(in the rows, 128 means zero)
First come named moves, each a turn or a mirror, each shown by rows before and after it. For each pair of rows after them, which moves, in which order, take the first row to the second? The first pair is done for you.
Z:
[129 135 146  97  98 110 118 174 188 127 116 124 135  94 179  98 127 159
 123 137  89 145 115 127  98 117 146 110 123 124 133 131] => [128 134 154  91 103 107 130 162 192 136 121 104 154 104 156 123 167 142
 149 134  78 137 127 121 111 105 141 117 100 130 138 129]
[131 160 147 111 129 131 106 158 144 159 137 136 143  85 159 134 103 117
 116 147 101 147 162 104 110 129 124 132 123 119 120 148] => [129 156 151 106 128 130 115 154 145 161 140 123 155  92 150 146 122 109
 128 143  90 139 168 107 118 120 124 133 109 123 124 147]
[150  96 180 148 117  98 142 124 127  88 120 147 105 130 135  82 147 134
 112 106 152 137  94 128 126 113 122 109 123 133 132 162] => [151  91 184 145 119  93 150 114 127  95 126 134 115 134 122  96 167 124
 124 103 142 130 101 124 133 105 119 111 106 138 139 163]
T:
[109 162 132 114 143 136 119 145 133 150 137 115 152 114 117 144 131 115
 138 136 107 129 150 125 129 133 133 145 122 122 135 132] => [107 164 132 112 132 139 110 151 133 146 135 122 144 113 129 134 126 122
 133 138 104 130 144 122 118 134 141 138 126 116 126 134]
[134 116 116 157 110 138  83 128  91 131 142 111  93 141 122 107  87 118
 146 138 106 107 110 101  95  79 117 133 109 113 124 120] => [138 109 119 166 128 131 103 108  95 142 134  96 107 140  97 131 105 106
 156 139 113 101 126 107 119  72 102 141  95 130 144 110]
[124 126 103 131 133 105 150  71 132 105 115 139  97 135 131 113 124 148
 108 106 150 139 125 141 124 116 140 133 118 105  95 148] => [122 121 100 135 138 102 160  65 131 115 115 130  98 135 122 122 130 143
 114 109 152 135 132 141 132 118 134 135 113 114 101 143]
[107 133 117 119 106 126 141 127  86 124 161 150  66 130 135  65 160 210
 108 120 110 129  97  97 151 123 107 188 108 169 147 142] => [108 125 118 128 119 121 160 118  82 133 155 139  80 129 114  79 172 204
 115 124 115 121 108 102 172 121  93 194  98 183 157 135]
K:
[137 119 151 113 148  83 178 157 153 118 135 149 121  97 130  79 122  92
 141 154 100 143 117 111 126  95 126 131  98 158 145 132] => [124 131 142 103 122  96 144 176 153 109 140 155 114  99 146  67 111 107
 136 157  88 146 104  99 103 108 149 122 105 131 134 134]
[131 143 116 143 151 131 134  95 131 166 129 107 164 131  80 174 141 121
 147 143 128 123 158 134 155 138 118 122 118 156 145 102] => [116 171 106 130 122 150  80 132 136 169 137 125 162 118 117 150  95 144
 128 153 114 136 153 120 119 162 146 112 143 129 130 104]
[108 140 138 134 116 143  84 165 168 117 163 108 163 119 130 117 117 141
 153 120  84 108 145 101 108 140 179 113 103 108 111 167] => [129 108 145 149 142 117 145 132 157 118 151  89 167 128  96 142 165 118
 170 112 100  92 155 111 141 117 151 124  79 139 127 164]
Then:
Each pair is two moves apart.
[ 96 151  85 143 131 167  97 125 119 144 119 142 152  97 122 150  98 142
 124 150 130 143 143 120 134 174 136 141 159 116 148  99] => [110 128  77 132 100 163 102 107 111 110 120 131 131 134 105 141 153 143
 157 136 117 116 111 106 118 166 155 133 151  92 130  96]  K T
[144 100 133 123 146  95 148 132 120 121 126 129 111 111 167 104 122 134
 114 129 134 137 105 147 117 119 120 129 101 143 104 140] => [146  94 133 121 138 100 143 128 118 112 128 125 107 118 161 102 133 134
 123 125 130 133 100 144 110 118 124 127  98 136 102 138]  K K
[133 141  96 150 120 152 109 107  82 112  97  67 153  75  96 132 142  78
 136 123 161 106 148  95 140 155 129 125 124  58 161  91] => [132 147  98 139 101 151  95 118  83 104 107  68 151  79 101 129 152  80
 140 118 146 108 140  86 121 152 143 120 119  44 152  96]  T Z
[ 85 171  80 168 122 129 102 143 118 123 117  96 120 120 156  62 108 104
 107 152 107 160 109  97 125 182 157 124  94  60 113  86] => [102 142  88 170 109 110 131 126 111  88 116  91  98 138 145  54 149  98
 120 133 108 150  81  95 117 161 160 119  81  57 105  89]  K T
[145  91 147 128  98 105 146 137 117  70 120 157  72 147 157  64 120 155
 107 108 134 125  78 112  78  98 136 120 132 116  96 154] => [124 121 181 136 167  95 163 160 146 149 132 146 143  78 154 120  80 132
  83 115 130 163 160 131 125  80 100 137 113 176 145 164]  Z K
[123  92 133  96 120  97 162 131 120  98 120  98 118 149 101 130 165 103
 124  93 120 133 135 116 113  99 145 158 132 133 145 147] => [120 100 133  89 104 102 144 143 125  88 120 117 101 147 125 104 137 114
 114  93 120 138 120 113  95 103 159 149 148 118 131 151]  T Z
[122 161 123  89 101 129 110 117 117 122 139  97 140 126  98 157 154  91
 157 151 132 118 141 134 135 139 136 158 101 115 150 118] => [128 148 135  99 122 115 143 113 117 121 132 100 142 115  98 153 154  82
 146 142 145 124 147 143 148 122 118 164  95 140 163 125]  T K
[101 139  96 139 117 159  86 138 114 108 114 139 102 126 139 118  97 162
 141 134 126 119 112 130 117 123 163 143 140 106 119 142] => [114 106  99 154 133 137 135 116 101  96  95 139  87 127 128 113 106 159
 137 127 154 111 104 148 136 110 142 146 138 129 130 139]  K Z
[130 153  87 119 104 154  87 107 116 126 114  91 130 168  86 152 178 138
 176 148 109  96 119 115 117 159 145 128 131  74 114 119] => [131 138  80 144 140 143 114  83 109 143  96  89 134 157  69 171 164 129
 168 158 139  92 139 131 156 164 109 135 138 105 139 106]  Z T
[124  90 114 147 108  99 156  64 147 153  94 111 126 149  85 161 150 129
 129 111 155  85 152 166 193 151 102 117 122 183 144 115] => [139  67 128 142  90  81 176  74 143 111 100 125  94 159 108 124 157 138
 124  92 159  80 110 166 163 131 110 110 122 178 129 128]  T K
[131 129 133 154 149 135 136 123 137 101 106 129 104 138 131 104  80 120
  93 139 165 132 125 142 139 136 105 115 152 141 123 127] => [115 164 141 136 138 148  91 147 150 125 124 124 128 127 138 115  73 126
  98 144 129 145 143 126 127 146 128 113 145 128 120 132]  Z K
[141  96 145 136  99 142 116 130 114  79 150 132 138 158  85 130 193 109
 210 133 157 141  92 112 144 134 142 123 119 153 166 115] => [146  79 145 166 128 130 147 132 109  73 133 157 119 135 107 110 140 118
 173 137 198 152  93 134 158 136 112 118 145 178 178 116]  Z K
[136 147 168 107 162 122 132 134 151 145 141 100 119 109  81 137 173 170
 161 136  57 129 147 153 148  90 145 113 114 116 141 146] => [156 117 153 120 142 116 152 114 132 103 120 116  74 134  88 103 181 181
 160 127  86 109 101 158 135  98 144 104 133 103 128 140]  Z K
[125 155 129  88  83 152  86 140 147 119 161 103 121 161 122 141 191 121
 175 128  74 116 120  91 100 138 176 118 116  95 107 122] => [146 103 149 133 152 107 194  92 134 124 136  95 126 146  92 164 199  91
 165 118 132 112 138 131 165 101 104 139 102 171 153 120]  Z K
[116 151 126 114 127 138 106 143 130 150 140 134 136 122 128 146 124 138
 127 137 115 136 148 123 117 138 135 123 136 125 131 124] => [114 146 122 119 129 138 113 137 132 152 139 140 134 116 134 144 113 145
 119 137 121 137 148 126 122 142 129 122 146 126 131 122]  T Z
[124 118 144 113 110 115 111 132 140 121 114 152 119 133 136 115 152 111
 145 131 107 118 132 104 111 152 141  89 134  83 119 129] => [117 132 152 119 132 116 112 143 148 145 112 166 133 106 149 119 111 114
 122 134 119 139 155 113 122 153 130  93 144 101 129 131]  K K
[114 112 103 122 115 149 131  98 110 134 124 104 145 167  69 151 170 123
 157 143 129 105 132 134 146 144 123 130 130 102 139 110] => [113 122 105 110  82 158 102 118 111 116 134 115 132 170  97 124 160 140
 155 142 115 109 111 123 114 145 147 121 137  80 119 120]  T Z
[133 138 150 105 133 127  93 122 150 141 144 111 149 119 133 147 125  93
 114 138 157 140 129 108 132 159 123 143 117 152 126 105] => [136 137 146 101 112 133  80 125 146 127 145 113 134 129 141 132 122 102
 119 137 155 138 111 100 114 169 139 138 126 134 113 105]  K Z
[160 111 185 161 175 128 154 111 139 139 112 131 177  98  67 150  62 146
 169  87 142 133 119  96 120 137 102 160 118 164 161 126] => [173  94 171 145 136 128 141  91 129 111 111 113 155 138  48 145 117 149
 203  80 122 107  86  80  98 137 128 156 108 130 134 123]  K K
[144 131 131 119 115 105 124 175 148 148  97 176 106 102 152  77  99 118
  97 123 131 154  93 141 103 114  93 129 150 128 132 154] => [161 105 125 123 113  93 161 124 133 139  90 135 106 143  97 108 185  96
 147 114 130 117  89 141 134 103  84 136 122 132 129 142]  K T
[163  93 154 157 156 108 180 124 105 105 112 148 111 119 142  86 113 141
 140 116 192 135 128 163 179 122  72 140 178 157 116 151] => [156 105 142 159 169 121 172 103 101 132 108 126 133 123 107 123 134 131
 157 128 185 127 150 164 208 136  64 151 169 165 130 132]  K T
[102 147 100 126 127 135  85 121 127 153 117 100 153 138  99 151 143 119
 141 146 118 115 157 138 165 156 130 139 128 119 133 112] => [100 153 103 117 106 138  66 138 131 144 125 105 145 144 114 139 142 124
 141 140 107 117 145 127 142 154 148 132 129 102 121 114]  T Z
[113 134 121 122 153 145 109 127 127 144  97 133 151  93 130 143 120 119
 129 145 123 145 161 138 177 146 112 139 140 150 138 109] => [123 116 114 122 139 138 128 106 118 128  91 114 145 122 108 147 169 110
 157 136 120 124 144 131 178 141 115 139 126 142 131 103]  K K
[156  88 149 151 129  87 190 114 119 111 131 132  92 126 132 106 154 143
 111  98 146 132  94 156 138 115  83 122 133 159  99 125] => [150 102 132 137  93 106 153 125 119  96 139 133  77 145 143  93 159 155
 118  97 128 126  71 139 107 131 115 116 141 121  76 123]  K K
[133 114 109 178 132 150 121 115 140 107  97 126 130  96 158  94  64 118
  88 120 127 138 112 114  94 170 102  99 134 124 134 126] => [119 144 121 158 141 158  95 132 155 143 115 105 175  85 143 131  79 107
 103 122  91 149 152 103 101 165 110 108 113 128 146 132]  Z K
[147 114 157 133 143 102 173 115 138 121 131 132 124 139 114 123 140 113
 125 121 150 130 143 142 139 111 111 129 103 141 160 140] => [150 112 158 125 123 100 166 124 139 101 133 146 103 144 132  95 136 123
 121 112 148 131 122 136 114 109 129 121 107 124 144 149]  T K
[140 109 151 153 137  95 171 147 144  92 117 171 108 133 164 107 106 116
 106 103 148 142  95 132 108  94 157 125 122 160 107 139] => [145 107 155 138 131  96 176 130 149 100 125 137 131 153 131 134 170  98
 140  98 124 127 108 120 119  80 157 128  94 160 106 141]  K Z
[103 112 127 134 126 131 124 161 158 157 151 123 161 128 120 146 109 132
 164 124  96 141 133 117 118 129 148 114 118 141 141 150] => [106 107 129 137 136 128 139 153 158 158 147 128 161 129 108 150 123 128
 170 122  96 139 134 121 126 126 141 115 114 148 149 148]  K K
[146 109  92 121 116 135 128 132 103 137 114 139  99 149 126 118  91 175
  93 148 105 174  73 154 113 124 139 147 126 106 129 125] => [146 104 101 132 139 126 149 130 107 148 110 140 109 131 125 128  82 170
  83 150 119 181  91 165 133 119 119 151 124 128 144 127]  K K
[113 176  74 142 150 168  71 119 125 177 118 120 154 111 122 160  86 145
 131 156 116 131 167 130 132 169 132 132 132 129 133 103] => [124 155  54 139 114 173  69 106 108 135 105 125 111 145 123 129 102 156
 143 147 124 106 118 121 110 183 151 121 140  99 104  96]  K Z
[142 124 126 139 143 116 153 105 117 138 118 104 130 140 115 157 149 108
 140 122 138 116 126 126 140 127 121 127 116 136 131 124] => [140 125 118 156 147 119 149 115 114 132 107 124 111 130 134 138 102 121
 116 127 159 122 116 136 139 143 116 121 141 134 133 121]  Z T
[138 119 139 132 137 153 133  99 124 144 118 132 131 138 113 157 125 135
 126 126 135 122 113 135 145 148 144 139 128 121 142 117] => [135 126 134 125 130 154 124 101 127 142 121 131 128 139 119 149 129 141
 129 122 130 124 107 131 135 148 151 134 131 113 131 116]  K K
[144 133 140 104 107 111 125 146 122 129 141 129 128 125 135 114 123 115
 134 118 119 139 125 110 110 120 127 137 113 121 113 155] => [148 128 140 111 114 109 138 144 120 120 136 137 119 121 145 106 110 118
 123 119 137 140 122 118 115 120 121 137 120 129 118 153]  K Z
[104 111 113 126  94 168 113 158 116 131 144 124 114 168 155 132 145 106
 189 142  80 142 121  99  87  81 172 167 117  86 110 146] => [100 109  91 155 108 173 113 162 107 126 120 156  85 147 184 105  65 126
 145 153 124 155 112 119  93 110 155 158 163  95 118 137]  T Z
[ 80 101 179  84 116 111 123 177 168 106 214 128 159 181 104 127 218 119
 176 182  77 131 129  74 114 135  80 167 120 130 131 157] => [ 82  86 163 132 174 100 171 141 159 130 178 127 160 158  84 153 178 110
 156 194 130 128 147 110 170 151  24 174 140 175 172 135]  Z T
[105 113 157 171 122 103 196 104 123  92 127 136 124 137 143 138 178 130
 158 117 139 111 113 134 142  77  92 141 105 141 148 142] => [104 118 166 172 124  98 189 134 129  87 133 159 119 119 175 116 141 142
 132 114 148 130 106 138 128  75  96 137 115 141 148 154]  T K
[110 168 114 135 108 167 100 114 149 199 156 114 155 112  86 177 135 133
 164 142 114 122 177 139 162 155 108 115 125 127 131 108] => [106 177  95 137  85 182  71 133 146 177 149 143 123 110 122 135  87 156
 140 142 122 130 147 137 132 174 129 103 160 101 111 109]  K Z
[148 127 167 144 129 105 125 168 151 102 120 162 122  95 149  47  91  98
 120 123 166 203 103 118 158 111 142 102 113 156 104 129] => [149 135 176 119 107 106 112 173 156  99 139 146 137 113 141  60 140  90
 147 115 134 197 101 107 140  93 171 104  90 141  93 136]  Z T
[141 129 144 119  79 137 112 163 137 103 152 155 115 131 159  87 111 151
 115 121 117 125 100 111  95 114 164 107 133 115 108 153] => [159  92 146 140 106 107 172 132 124  91 134 158  98 131 145  82 113 142
 111 113 157 114  92 133 122 104 126 107 138 145 124 149]  K Z
[146  89 133 158 157 100 184 111 103 110 118 147 114 114 138  99  88 129
  87 130 181 135 110 161 141 110  96 117 142 142 139 128] => [142 106 139 127 111 113 141 144 112  84 140 159 101 128 167  68  92 144
  89 120 147 136  83 141  89 104 143 106 138 103 109 141]  Z T
[118 140 118 124 154 141 123 131 130 157 129 129 123 116 130 132  87 125
 116 144 133 134 159 127 126 133 117 134 134 144 130 135] => [125 119 122 129 158 130 153 103 124 145 124 112 124 137 105 140 133 112
 138 137 138 113 152 128 140 121 109 137 116 146 128 132]  K K
[123 116 127 151 117 123 119 117 141 116  93  96 167 144 107 148 164 134
 126 133 107 112 119 137 167 135 124  80 124 107 176 134] => [119 121 132 138  98 128  99 131 144 102 103 103 156 148 123 130 164 142
 123 126  92 117 107 129 142 134 146  77 123  93 162 145]  T Z
[143 123 160 125 141 101 149 117 123 121 141 123 141 122 110 141 169  98
 135 104 121 136 153 123 147  95 123 132  88 156 160 132] => [148 108 136 128 102 108 129 120 107  75 129 146  87 143 142  86 146 126
 125 103 135 124  93 117 108 118 150 113 122 118 130 128]  Z K
[130 135 134  94  78 134 126  98 129 112 132 129  90 143 148  79 140 135
 135 124 122 116 114 113 110 127 159 118 133 109 122 132] => [133 127 143  94  94 129 145  77 128 130 131 105 112 145 115 112 181 121
 155 121 116 106 134 112 137 114 150 125 112 125 137 127]  Z T
[129 137 159 108 117 127 117 154 144 135 148 135 137 127 132 120 140 134
 133 119 111 143 136 123 102 112 142 125 116 120 122 143] => [124 144 155 109 128 131 115 156 147 150 145 131 148 119 128 133 134 135
 132 124 112 148 148 127 109 120 141 125 116 126 128 143]  T K
[125 142 137 131 178 127 176 122 142 155 103 127 162 112 124 164 109 141
 118 153 151 135 146 148 169 129  78 117 138 169 152 124] => [118 167 125  91 119 156 116 128 147 146 125  99 170 156 106 172 179 145
 167 153  94 115 130 111 127 139 135 110 120 109 117 124]  K Z
[100 135 120 141 139 114 123 107 159 156 118  89 178 150  77 158 137  66
 141 129 110 145 164 115 154 112 131 163 108 131 118 148] => [ 97 130 104 167 163 117 132 107 151 155  99 118 158 126 101 135  69  80
 106 137 154 159 156 132 167 135 108 160 143 142 124 140]  Z T
[112 154 160  74 107 124 100 175 147 140 165 137 160 117 143 139 146 118
 134 112  71 145 138  96 114  96 177 126  92 120 119 141] => [103 159 159  80 126 128 105 165 149 161 162 131 176 112 133 157 140 110
 132 120  75 146 159 101 131 103 164 130  91 133 129 134]  T K
[122 125 104 141 141 143 131  86 123 137  96 125 121 121  99 122 120 128
 127 142 150 116 124 144 150 159 110 134 147 135 134 102] => [123 126 116 120 133 139 129  85 130 138 114 108 136 138  84 136 164 113
 155 139 124 111 130 132 140 141 119 137 123 126 131 103]  T Z
[132 105 107 133  94 150  64 180 133 152 136 173 103 138 156 130 106 182
 128 139 126 145 147 108 111 143 172 124 153 106 106 129] => [130  89  95 168 138 141  98 153 124 167 114 173 105 125 138 146  74 174
 114 147 163 148 169 132 155 155 130 131 168 139 135 111]  T Z
[190  94 124 160 157 137 127 141 122  97 112 127 106  86 112  88  53 106
  95  86 127 166  49 169  64  71 101 103 162 169 137 147] => [199  84 123 138 137 134 137 111 124  90 121  76 127 131  50 128 166  78
 160  79  88 135  51 146  68  49 114 111 115 157 131 142]  K Z
[121 140 104 149  98 116 105 122 124 121 110 127 131 139 110 121 134 141
 116 151 152  93 152 136 102 165 148 133 110 128 117 113] => [114 144 104 151 114 112 105 131 126 133 112 129 138 124 119 120 112 140
 101 153 161 104 161 140 108 163 139 133 115 140 124 114]  K K
[110 140 115 122 128 171  87 132 133 170 147 126 158 155 109 159 133 136
 122 130  98 119 157 141 149 163 130 141 132 103 161  99] => [115 137 118 127 136 165 102 124 131 172 140 123 158 153 105 166 136 133
 122 129 103 117 162 144 157 151 117 147 128 113 170 102]  K K
[136 137 153 132 105 108 128 155 103 149 160 144 116 115 181 122 116 148
 110 146  63 160 144 124  83 132 191 118 155 162 119 125] => [150 109 143 143  96 102 153 132  86 122 145 145  80 138 175 103 137 152
 118 137  86 143 110 128  86 133 182 115 161 158 109 120]  K Z
[143 106 145 131 117 132 139 120 120  92 148 136 116 147 142 119 137 141
 127 115 123 128 110 143  89 100 138 125 120 102 108 121] => [134 121 147 134 125 138 127 135 128 107 154 148 123 131 156 117  99 145
 109 122 125 148 121 146  85 107 137 122 132 106 116 125]  K K
[126 136 125 120  71 129 139 143 141 104 161 124 124 157 130 104 172 131
 141 111 103 113  87 129 107 121 187 123 121  88 112 136] => [118 130 106 150  89 131 149 140 132 101 136 157 103 134 155  77  91 148
  97 124 146 124  80 151 117 146 163 117 160  97 123 126]  T Z
[145 143  81 123 120 137 136  77  89 104  98 137  88 142 145 118 121 129
 138 168 156 129 128 116 145 147 107 126 149  83  93 149] => [140 153  86 133 144 135 142  81  93 127  93 141 103 115 147 131  99 124
 123 176 166 142 148 127 163 151  93 128 152 107 111 148]  T K
[113 139 151 124 154 129 149 130 145 137 137 117 154 112 120 131 107 105
 135 137 140 147 155 124 138 111 118 139 110 148 133 124] => [111 143 139 120 143 140 134 117 142 139 135 103 155 126  95 143 130 104
 157 141 130 131 153 119 141 123 123 138 101 135 127 115]  K T
[127 104 103 157 126 132 142 127 116 103 105 155  86 143 149  89  92 146
 112 139 150 115  91 142 117 139 119 129 148 114 112 120] => [128 101 111 160 141 126 156 124 115 118 105 163  91 127 143  95  83 145
 105 143 158 122 102 146 129 133 108 131 146 130 121 119]  K K
